(in the rows, 128 means zero)
Each path below is one point turned by a fixed rotation once a step. After each direction that follows a path, write how fast that rotation turns it, in degrees a step (0 if it stays still).
Each turn is a multiple of 5 degrees from 10 to 175, or 0.
Each row of a path follows its step; steps can be skipped.
Path 1:
step 0: [130 115 120 123 117 122 132 127 140 120 135 128 123 126 139 129 127 135
 135 132 118 132 129 121 122 121 128 123 135 127 140 121 126 127 122 125
 138 135 133 120 125]
step 1: [136 130 136 131 133 123 135 119 134 131 126 129 122 115 129 131 134 113
 129 130 116 126 137 133 131 130 132 114 131 133 132 130 142 129 128 123
 136 135 125 125 133]
step 3: [128 124 124 118 125 125 117 132 116 136 124 125 126 126 119 125 119 132
 119 133 132 135 124 118 127 128 126 125 130 126 115 118 138 125 121 124
 139 127 131 137 121]
step 7: [135 152 126 138 141 133 118 128 122 128 135 129 130 133 135 128 133 121
 129 132 118 127 127 133 134 130 130 134 131 121 127 124 129 128 132 130
 121 128 117 133 125]
step 9: [124 118 126 134 128 127 140 135 132 118 133 126 136 129 126 118 118 123
 140 134 137 125 130 126 126 126 130 115 127 124 117 121 131 119 137 122
 134 126 120 131 134]
step 10: [133 128 132 138 118 139 151 132 133 131 129 124 125 132 131 128 124 130
 134 121 124 130 133 134 133 131 130 126 125 135 123 127 127 123 122 140
 119 130 122 119 121]
step 11: [116 134 126 122 129 130 140 132 131 125 124 125 111 124 132 122 129 127
 121 125 123 139 127 112 134 138 128 132 119 139 135 125 127 132 125 121
 123 127 134 124 129]
step 12: [129 139 122 126 141 123 120 137 123 136 122 127 116 129 134 119 137 126
 132 127 121 126 129 132 125 131 126 112 128 133 121 128 127 128 134 121
 120 118 134 136 130]
step 13: [135 130 122 120 119 128 124 134 130 129 129 136 132 139 134 133 126 127
 134 125 120 132 121 141 123 130 130 135 138 128 127 122 116 127 120 129
 132 119 143 138 133]
step 14: [117 125 125 124 121 114 136 122 135 120 125 133 130 129 115 132 123 119
 134 123 127 121 128 126 123 133 124 125 121 118 129 127 133 123 124 126
 141 132 138 138 132]
[130 128 129 128 123 130 129 129 126 127 126 127 130 127 126 125 124 126
 125 131 131 128 127 127 131 129 126 127 127 125 127 129 130 126 128 132
 127 129 127 130 131] | 60
[129 126 130 129 124 128 127 128 128 125 131 129 127 131 127 131 130 127
 131 126 127 127 125 128 127 128 125 126 130 128 125 128 129 126 130 127
 130 129 130 122 132] | 80
[127 129 125 129 128 127 127 128 131 132 125 127 126 130 126 132 131 128
 125 127 131 126 128 129 127 129 126 128 127 127 126 124 125 128 125 128
 129 126 128 129 132] | 40
[129 131 130 130 126 130 128 128 128 129 124 131 131 133 126 126 126 127
 126 128 126 129 126 132 126 129 129 129 129 132 131 127 125 130 128 129
 128 130 126 125 127] | 130
Path 2:
step 1: [140 129 129 127 124 121 134 127 116 127 131 126 131 122 126 131 117 127
 120 130 138 128 135 132 121 123 129 139 117 139 112 132 133 119 134 126
 130 122 125 126 140]
step 3: [127 142 133 129 126 125 131 127 114 127 130 122 143 123 128 132 115 136
 126 119 120 125 135 131 122 135 123 123 130 124 133 132 140 131 126 125
 126 117 140 131 126]
step 4: [134 123 138 131 138 137 126 128 116 135 130 121 140 121 114 132 120 130
 132 128 128 120 129 124 117 131 127 130 128 137 125 125 136 125 131 138
 131 126 139 137 135]
step 5: [132 125 128 135 148 117 119 119 133 132 133 120 135 115 128 143 120 119
 125 127 131 131 127 126 121 131 129 135 125 129 125 136 133 121 120 133
 127 125 130 128 126]
step 7: [131 128 125 120 122 133 135 127 123 120 134 117 132 114 116 128 124 126
 129 137 129 124 130 123 126 124 126 146 132 124 129 133 130 123 122 121
 133 122 144 130 129]
step 9: [136 129 146 139 117 121 122 126 118 119 135 124 139 125 121 138 122 129
 127 128 125 134 133 132 129 123 135 131 123 134 123 128 132 118 127 132
 119 130 131 130 118]
step 10: [127 140 133 134 133 120 120 137 117 123 124 124 132 110 118 125 128 121
 130 129 132 122 133 127 124 118 128 125 129 133 122 122 132 115 118 126
 132 126 136 125 120]
step 12: [136 122 139 115 132 125 126 123 115 124 132 125 140 121 127 130 124 125
 128 129 126 121 132 127 132 139 123 133 111 128 125 136 127 115 135 133
 129 122 131 121 128]
step 13: [126 124 129 133 147 129 127 127 120 123 136 122 130 116 119 128 134 129
 122 129 127 127 137 120 128 121 133 137 110 121 128 128 121 123 128 128
 119 126 134 128 121]
step 14: [120 130 125 134 133 125 131 128 125 114 135 123 140 126 129 134 130 135
 112 130 122 122 126 124 129 131 138 125 128 123 133 130 135 117 121 124
 128 118 139 126 116]
[126 126 127 128 126 130 126 127 128 126 126 128 130 132 128 132 127 126
 129 128 131 130 126 128 126 128 125 132 129 125 129 131 130 126 128 125
 128 129 128 127 122] | 160
[126 128 129 127 129 133 129 128 130 130 131 128 128 126 127 131 130 127
 126 127 122 132 126 125 126 129 129 128 130 129 129 132 129 127 125 127
 130 128 128 130 132] | 35
[126 123 130 129 125 126 129 130 127 132 126 131 127 126 128 126 126 130
 128 130 128 130 128 125 125 131 131 128 128 126 128 128 125 129 126 128
 130 125 126 128 126] | 0
Path 3:
step 0: [133 132 120 132 137 124 126 128 126 134 135 128 122 135 123 130 131 125
 122 127 115 121 130 127 133 125 123 128 139 140 117 120 126 138 124 135
 134 127 126 126 133]
step 3: [127 134 126 129 129 125 136 127 133 124 128 129 120 123 128 130 119 128
 124 120 137 129 130 133 137 128 132 134 137 122 126 138 133 134 116 145
 130 126 127 133 129]
step 4: [118 135 127 127 128 123 125 131 124 120 135 139 135 136 138 129 119 136
 134 127 130 129 130 125 127 129 114 135 127 124 127 123 129 129 118 135
 120 123 125 125 122]
step 7: [124 126 125 133 124 124 112 125 120 127 122 123 136 125 125 135 129 131
 132 130 121 123 132 121 128 136 127 133 126 123 123 133 127 134 124 131
 125 120 133 136 145]
step 8: [123 128 131 140 111 142 134 127 134 127 123 125 132 118 134 125 124 127
 132 129 126 126 126 123 132 118 127 123 131 122 122 132 125 137 125 126
 119 129 131 128 132]
step 9: [125 140 126 125 128 130 141 136 130 130 132 134 128 114 123 128 123 128
 115 123 129 126 132 130 120 122 126 125 136 124 136 120 124 133 122 133
 123 134 125 133 130]
step 10: [128 137 123 127 132 121 129 133 129 114 137 130 140 134 121 132 135 139
 120 130 133 127 126 123 125 136 122 128 139 135 123 130 127 129 128 130
 128 123 125 136 123]
step 11: [136 119 133 127 128 132 122 130 132 125 136 136 131 131 125 128 136 132
 133 130 120 125 115 124 136 120 122 120 132 135 118 120 136 133 131 135
 128 122 132 125 125]
step 12: [126 128 120 123 136 134 123 123 131 133 129 123 118 122 119 127 128 125
 126 124 117 132 114 136 126 128 126 126 123 117 120 127 136 135 128 134
 122 132 123 126 133]
step 14: [114 125 132 133 129 127 128 132 136 124 125 138 136 119 131 126 118 127
 129 124 132 124 127 120 139 117 135 139 135 128 129 131 135 131 127 129
 133 123 136 132 128]
[129 131 126 129 127 128 128 130 128 125 125 127 128 126 128 134 125 124
 127 126 133 128 128 126 129 126 125 128 128 128 130 128 129 127 127 127
 126 129 131 126 125] | 65
[131 133 128 130 130 128 129 128 128 127 131 128 127 130 129 128 129 127
 127 125 126 127 124 128 127 128 130 127 129 124 129 128 131 131 132 128
 129 123 129 127 125] | 35
[128 131 131 127 125 128 127 129 130 127 131 128 126 128 126 127 123 131
 129 130 129 129 129 124 128 126 128 128 130 126 132 130 128 128 126 127
 131 129 124 129 127] | 65
[128 123 125 126 127 131 127 129 129 128 128 130 124 128 131 128 133 128
 127 127 130 129 129 125 126 122 130 128 129 128 129 129 129 132 128 128
 130 129 128 128 127] | 120
Path 4:
step 0: [127 130 136 130 120 130 132 131 125 131 128 131 124 124 135 127 120 124
 121 126 124 112 131 133 109 128 127 140 129 136 128 126 126 124 124 120
 143 124 125 132 125]
step 3: [121 129 142 135 131 128 133 135 133 133 131 132 134 124 138 138 128 109
 121 129 130 118 128 124 119 124 130 144 133 126 129 123 127 129 128 123
 128 130 127 129 127]
step 6: [118 123 130 131 137 133 125 141 138 132 137 129 128 135 130 136 127 112
 133 134 128 123 117 128 115 122 129 127 132 122 128 128 126 130 132 129
 131 125 123 130 120]
step 8: [124 134 134 141 128 128 137 138 128 123 122 121 134 124 133 136 127 118
 126 138 133 127 125 127 125 129 116 138 135 126 120 124 123 127 129 128
 136 122 130 118 138]
step 9: [120 119 122 126 129 132 109 130 135 134 126 131 122 138 132 140 128 116
 134 141 121 127 127 127 123 128 122 129 130 120 134 130 130 124 132 124
 125 130 134 132 124]
step 10: [119 130 140 129 129 131 124 128 130 137 127 132 126 122 122 132 127 135
 125 129 135 125 128 123 124 123 124 149 113 137 127 131 129 125 133 127
 126 118 128 117 130]
step 11: [124 125 131 135 127 128 130 131 130 124 133 123 138 142 132 128 129 120
 131 139 129 121 119 127 114 124 115 127 134 131 126 123 129 122 128 132
 145 131 128 120 127]
step 12: [115 120 121 125 119 130 120 133 127 133 126 126 124 128 127 142 124 129
 129 135 122 141 130 130 126 131 123 133 118 126 138 135 117 130 130 117
 131 123 130 126 118]
step 13: [120 130 134 131 136 138 132 141 136 128 123 126 120 126 114 128 136 128
 123 135 137 124 127 128 128 126 125 143 135 130 120 130 132 122 133 133
 135 115 128 122 130]
step 14: [118 119 138 122 119 125 125 127 128 128 125 133 137 142 131 138 132 118
 125 141 125 122 130 123 126 123 120 124 132 127 134 121 127 118 133 124
 129 136 133 121 126]
[125 128 127 129 126 130 127 126 131 129 129 129 126 129 129 127 129 131
 134 123 128 132 129 126 130 128 129 131 130 128 126 131 129 128 129 127
 126 126 127 125 127] | 130
[128 126 128 130 131 126 127 131 130 127 130 125 127 128 129 122 128 125
 128 132 128 131 127 129 128 125 130 128 127 130 124 130 126 128 127 129
 125 127 126 126 131] | 155
